(in the rows, 128 means zero)
Each path below is one point turned by a fixed rotation once a step. After each direction that follows a path, write how fast that rotation turns it, in degrees per step (0 if it stays still).
Each turn is a multiple of 5 degrees from 10 to 175, or 0.
Each row of a path follows its step; steps can be skipped.
path 1
step 0: [108 132 116 125 140 124 132 122 124 130 121 130 129 129 134 120 132 127
 118 144 130 137 136 119 121 123 128 117 131]
step 1: [124 135 126 124 135 137 134 136 111 118 124 124 129 141 135 135 129 116
 122 136 119 131 121 139 141 130 125 124 124]
step 2: [122 137 142 124 127 130 136 119 132 140 135 131 128 137 125 124 123 120
 129 122 109 131 117 124 134 122 121 121 139]
step 3: [123 125 117 120 127 120 120 113 127 125 130 124 141 136 134 126 135 130
 129 132 112 127 123 124 117 112 132 125 125]
step 4: [112 110 111 120 128 135 135 122 128 128 121 119 129 140 128 126 126 121
 119 130 126 131 134 132 136 132 118 133 125]
step 5: [115 130 132 134 125 120 130 130 117 122 137 122 116 135 114 133 121 119
 115 131 122 128 119 135 127 125 125 126 141]
step 6: [121 132 129 135 117 132 135 118 117 126 141 136 141 139 135 138 136 128
 128 125 122 120 127 113 125 123 121 127 134]
step 7: [121 126 125 133 124 118 128 117 133 127 126 109 147 143 118 127 131 129
 139 134 124 130 132 127 136 132 129 133 121]
step 8: [122 118 126 123 122 115 149 126 130 128 135 119 115 125 121 130 135 125
 123 132 122 123 131 135 135 115 129 139 122]
step 9: [126 124 136 123 119 124 126 129 120 134 143 118 130 132 134 145 131 121
 113 125 128 130 139 128 114 135 128 135 138]
step 10: [117 133 128 140 114 135 130 124 114 129 126 125 132 134 121 130 124 142
 141 120 122 130 134 130 122 130 133 146 129]
step 11: [130 121 127 140 122 126 142 129 133 122 126 115 133 119 117 131 122 123
 136 136 117 113 142 120 129 126 136 123 131]
Directions:
[127 127 132 127 127 131 125 126 133 133 128 124 130 126 127 126 127 124
 126 133 129 130 131 123 130 133 125 127 133] : 155
[124 123 131 129 128 124 125 135 126 135 130 126 127 126 130 130 130 128
 129 124 126 125 124 125 130 127 128 124 129] : 110
[127 121 125 126 133 123 130 130 133 129 127 128 128 131 128 127 127 134
 124 135 130 125 130 127 129 127 130 129 125] : 90
[125 133 130 122 128 133 129 131 130 130 132 130 126 129 126 135 127 128
 125 131 131 124 122 131 127 131 130 130 129] : 95
path 2
step 0: [121 124 136 136 128 110 131 113 134 124 115 123 127 128 136 143 125 127
 119 118 119 127 127 122 132 135 126 115 127]
step 1: [123 128 119 125 118 126 132 122 135 124 113 108 127 122 122 133 117 130
 133 123 129 123 132 123 126 114 116 114 123]
step 2: [121 130 122 115 125 133 125 133 122 131 124 132 124 110 131 133 120 123
 121 124 112 126 121 115 128 109 117 127 123]
step 3: [120 125 134 104 134 125 117 128 128 136 123 136 128 129 143 134 121 122
 123 128 125 126 129 131 123 130 114 114 136]
step 4: [130 139 129 122 125 136 119 115 132 120 125 118 122 128 130 141 132 124
 123 129 133 126 139 119 125 136 109 124 145]
step 5: [132 126 130 132 127 125 125 118 138 129 117 127 121 132 129 141 140 126
 122 145 115 136 128 116 131 114 113 132 127]
step 6: [130 117 146 115 116 119 119 135 125 130 120 122 117 128 119 138 129 139
 130 131 128 134 126 132 126 118 114 125 123]
step 7: [141 128 143 126 115 128 122 129 121 133 124 130 113 120 132 125 118 133
 130 115 121 127 124 114 132 130 120 122 143]
step 8: [143 135 128 122 137 125 126 127 143 138 111 130 122 132 131 127 116 131
 134 132 118 118 135 123 124 122 124 129 141]
step 9: [135 148 137 112 128 120 128 129 127 119 127 129 122 127 118 137 123 128
 127 137 123 111 131 127 126 124 118 144 125]
step 10: [122 141 143 120 115 111 132 122 117 130 122 134 129 137 129 127 135 126
 121 136 112 126 130 122 142 131 125 126 133]
step 11: [130 125 132 120 128 116 131 128 124 129 105 120 137 130 118 127 136 141
 130 122 129 127 143 116 134 132 125 120 137]
Directions:
[132 128 118 129 130 128 129 127 130 124 126 125 125 132 126 127 130 126
 133 128 125 128 128 126 124 127 125 131 125] : 100
[130 127 128 131 131 128 128 132 126 130 127 135 129 128 123 133 126 129
 124 131 126 128 131 126 121 131 127 125 122] : 115
path 3
step 0: [132 144 133 129 120 143 127 136 134 131 129 124 134 114 121 137 127 137
 140 127 125 135 147 134 123 125 133 133 121]
step 1: [119 125 134 112 116 118 143 120 127 132 139 118 122 138 132 129 125 130
 130 133 121 140 139 131 123 118 127 137 134]
step 2: [115 137 130 132 124 118 119 124 132 123 129 127 121 128 128 143 133 125
 127 127 136 128 147 122 127 134 123 112 143]
step 3: [135 121 118 128 136 119 126 138 134 135 136 135 122 147 129 111 136 122
 124 117 128 125 139 121 122 127 129 128 137]
step 4: [127 116 137 132 133 130 125 148 136 116 120 120 141 133 121 128 133 123
 137 129 128 123 131 121 128 143 121 121 121]
step 5: [122 120 135 125 130 122 138 144 133 139 127 128 127 128 135 123 120 132
 133 116 138 135 110 117 131 124 136 133 122]
step 6: [127 127 127 134 110 127 124 139 132 130 128 126 143 106 121 143 135 131
 118 120 120 135 121 127 130 124 132 125 129]
step 7: [124 133 129 118 132 119 125 125 130 139 135 135 127 131 145 137 129 133
 120 127 107 128 125 130 113 120 132 134 118]
step 8: [126 141 128 127 111 123 114 127 123 117 132 131 141 136 138 130 133 141
 131 134 133 126 135 137 126 128 116 117 122]
step 9: [134 123 108 124 127 132 133 128 129 117 135 136 124 149 141 135 118 128
 129 130 135 132 133 117 124 123 133 127 131]
step 10: [144 115 123 129 126 128 123 126 132 123 124 124 134 118 127 131 121 130
 145 120 133 126 145 133 128 143 137 115 128]
step 11: [124 115 129 122 139 138 143 127 132 130 135 118 121 121 139 118 138 139
 133 117 132 136 134 123 122 133 131 140 130]
Directions:
[129 130 132 126 123 129 125 124 132 128 122 123 123 129 128 130 133 130
 127 124 126 132 124 130 125 128 131 131 131] : 65
[129 129 131 132 130 132 120 130 125 129 129 134 129 133 130 126 132 126
 129 131 128 134 128 128 128 130 126 132 127] : 80
[128 130 129 128 133 132 126 124 125 128 128 125 129 128 124 126 123 125
 123 132 131 124 123 134 128 129 129 130 132] : 0
[125 127 130 123 131 131 127 127 127 125 126 131 125 128 126 136 127 126
 127 131 126 126 127 120 123 132 129 128 126] : 145
